[107 110 105 158 111 141] = Z
[144 133 127 137 128 109] = C
[131 132  59  68 168 124] = L
[133 131 190 144 127 124] = D
[107 168 168 167 150 133] = X
[129 115  43 172 135 115] = F
q: [144 133 127 137 128 109] => C
rest: [107 110] => [105 158 111 141]
dup F:  => [115]
dup X:  => [168]

[182 196 122  82 141 133 147  69 217 137 188 137 129 152  44 142  78 178] : U
[190 141 120 123  81 119 118 104 130 130  82 119 130 130 150  39 104 136] : A
[136 131 134 127 123 108 117  92 134 100 152 115 129 114 123 124 124 145] : Y
dup U:  => [137]
q: [130 130  82 119 130 130 150] => A
rest: [ 82 141 133 147  69] => [217 137 188 137 129 152  44 142  78 178]
q: [190 141 120 123  81 119 118 104 130 130  82 119 130 130 150  39 104 136] => A

[155 155  92  92 155] = T
[140 202  68 156 101] = P
[ 83 113 158 142 141] = H
[140 201  68 156 101] = G
q: [155 155  92  92 155] => T
q: [140 202  68 156 101] => P
all T: [155] => 0 1 4
all P: [140] => 0
all G: [140] => 0
rest: [155 155] => [ 92  92 155]
rest: [202  68] => [156 101]

[108 134 141 134 116 128 128 142 128 100 137 124 124 118 133 146 131 138
 131 124 136 135 145 117 137 141 124 138 126 130 145 100 125 138 115] -> Q
[140 121 127 132 102  73 129 107 139 131 109 144 129 136 101 121 125 169
 151 132  94 143 122 103 107 123 144 131 176 155 139 149 120 146 115] -> K
[122 135 107 134  67 122 142 143 132 145 112 137 123 138 120 135 130 134
 143 105  99 183 117  98 135 119 143 114  92 178  89 122 118 137 122] -> M
[177 113  93 145  96 177 156 162 137 136 196 127 140 137 126 124 197  86
 145 124 160 144 122 112 141 126 115 144 104  53  62 159 113 138 155] -> W
[ 94 138 141 124 165  86 117 116 118 119 187 114 115 109 141 135 150 116
 161 138 170  88 155 172 129 130 108 138 178  68 148 114 133 105 140] -> B
[121 147 132 128 122  57 116 155 132 125 160 146 123 162 119 127 155 142
 147 127 178 162 132 106 139 141 124 138 125 130  95 139 132 106 137] -> S
all M: [122] => 0 5 31 34
all Q: [138] => 17 27 33
all Q: [100] => 9 31
q: [131 109 144 129 136 101] => K
rest: [141 124 138 126 130] => [145 100 125 138 115]

[154 117 146 154 132 154 154 154] -> tuke
[151 125 109 143 109  90 124 132] -> Sibon
[ 77  89 177  41 109  90 124 131] -> vig
[130 102  66 134  66  62 113 126] -> Rig
[156  56 126  99  76  65  74 102] -> mivak
[ 49  80 127  97  95 182 146 149] -> kogo
[ 48  80 127  97 150 141  54 111] -> Dek
rest: [ 66 134  66] => [ 62 113 126]
dup tuke:  => [154]
q: [154 117 146 154 132 154 154 154] => tuke
rest: [ 49  80 127  97] => [ 95 182 146 149]

[155  61  37 115] = E
[118 154  81 124] = J
[123 170  54 108] = V
[ 75  37 187 121] = R
[119  36 154 122] = N
common R E:  => [37]
common J N:  => [154]

[128 126 125 120 132 135 120 120 140 125 131 128 127]  dig
[152  81 118 171  72 149 169 160 203  88 201  68 102]  nok
[134 123 126 133 140 121 125 132 127 131 123 133 132]  mam
[129 131 122 127 132 126 123 135 125 130 128 131 120]  puguz
[124 122 127 133 122 128 134 130 127 131 137 126 118]  gel
[123 113 121 127 131 126 131 133 134 133 135 124 126]  zep
[129 123 131 121 128 128 125 139 135 135 129 128 132]  Bufi
[131 125 119 133 133 127 132 127 140 134 129 128 117]  toved
[102 115 139 138 117 140 135 104 142  91 126 131 123]  kiz
q: [152  81 118 171  72 149 169 160 203  88 201  68 102] => nok
all dig: [126] => 1
q: [102 115 139 138 117 140 135 104 142  91 126 131 123] => kiz

[ 91 122 106 131 103 101 150 148 103 128 126 143  89  73 165 117 118 134
 140 199 124  85 122  67  95 156 128  85] -> Taveb
[ 95 101  95 121 155 110 175 116 109 137 122  83  89 123 122 174 112 170
 180 202 132  95 135 106 140 122 130  99] -> tebut
[163 129 136 120 186 163 114  98 165 131 121  96 140 175  91 133 133 126
 149  96 166 150 125 139 121 117 113 222] -> bitos
[163 129 136 120 186 126 120  98 165 131 121  96 140 175  91 133 133 126
 119  96 120 152 105 178 171  69 130 175] -> vumug
[121 139 131 142  69  95 131 159  90 118 142 147 160 124 130 153 124 146
  76  91 116 147 190 141 115 196 121  80] -> Molo
[106 136 126 142  61  91 136 164  87 119 139 157 140  99 150 137 122 139
  85 123 118 126 175 108  96 199 124  74] -> vore
[ 85 118 127 128  68  96 143 148  94 132 134 163 115  85 171 118 130 120
 114 160 134  99 141  69  77 185 123 105] -> ketu
[ 86 119 118 128  84 101 145 146 101 130 129 158 100  77 172 111 126 121
 129 183 131  90 126  62  82 168 127 100] -> mugev
[121 120 125 133 104 101 150 133  95 125 138 105 160 161 100 195 122 171
 106  93 126 154 200 166 145 172 105  97] -> lodu
[119  98 166 103 122 149 122  86 143 149 130 129 156 184 118 137 158  99
 137  75 166 150 125  74 110 137 125  86] -> ketor
[ 82  79 155 100  94 121 151  90 111 155 134 131 145 174 128 167 154 120
 144 106 125 154 200 112 104 154  96 197] -> kipep
q: [ 85 118 127 128  68  96 143 148  94 132 134 163 115  85 171 118 130 120
 114 160 134  99 141  69  77 185 123 105] => ketu
rest: [126 154 200] => [166 145 172 105  97]
all vumug: [120] => 3 6 20

[134  42 174  72  47 116 151 104 186 156 141] -> mifo
[100 105 161 135 149  72 104  89 123 113 111] -> kirif
[144 148 151 156  72 116 104 151  47 186 146] -> rufep
[140 147 143 147 148 141 140 143 141 141 135] -> les
[120 105 142 122 101 134 136 126 150 129 135] -> mog
q: [142 122] => mog
q: [ 72  47 116 151 104 186 156] => mifo
common mog les:  => [135]

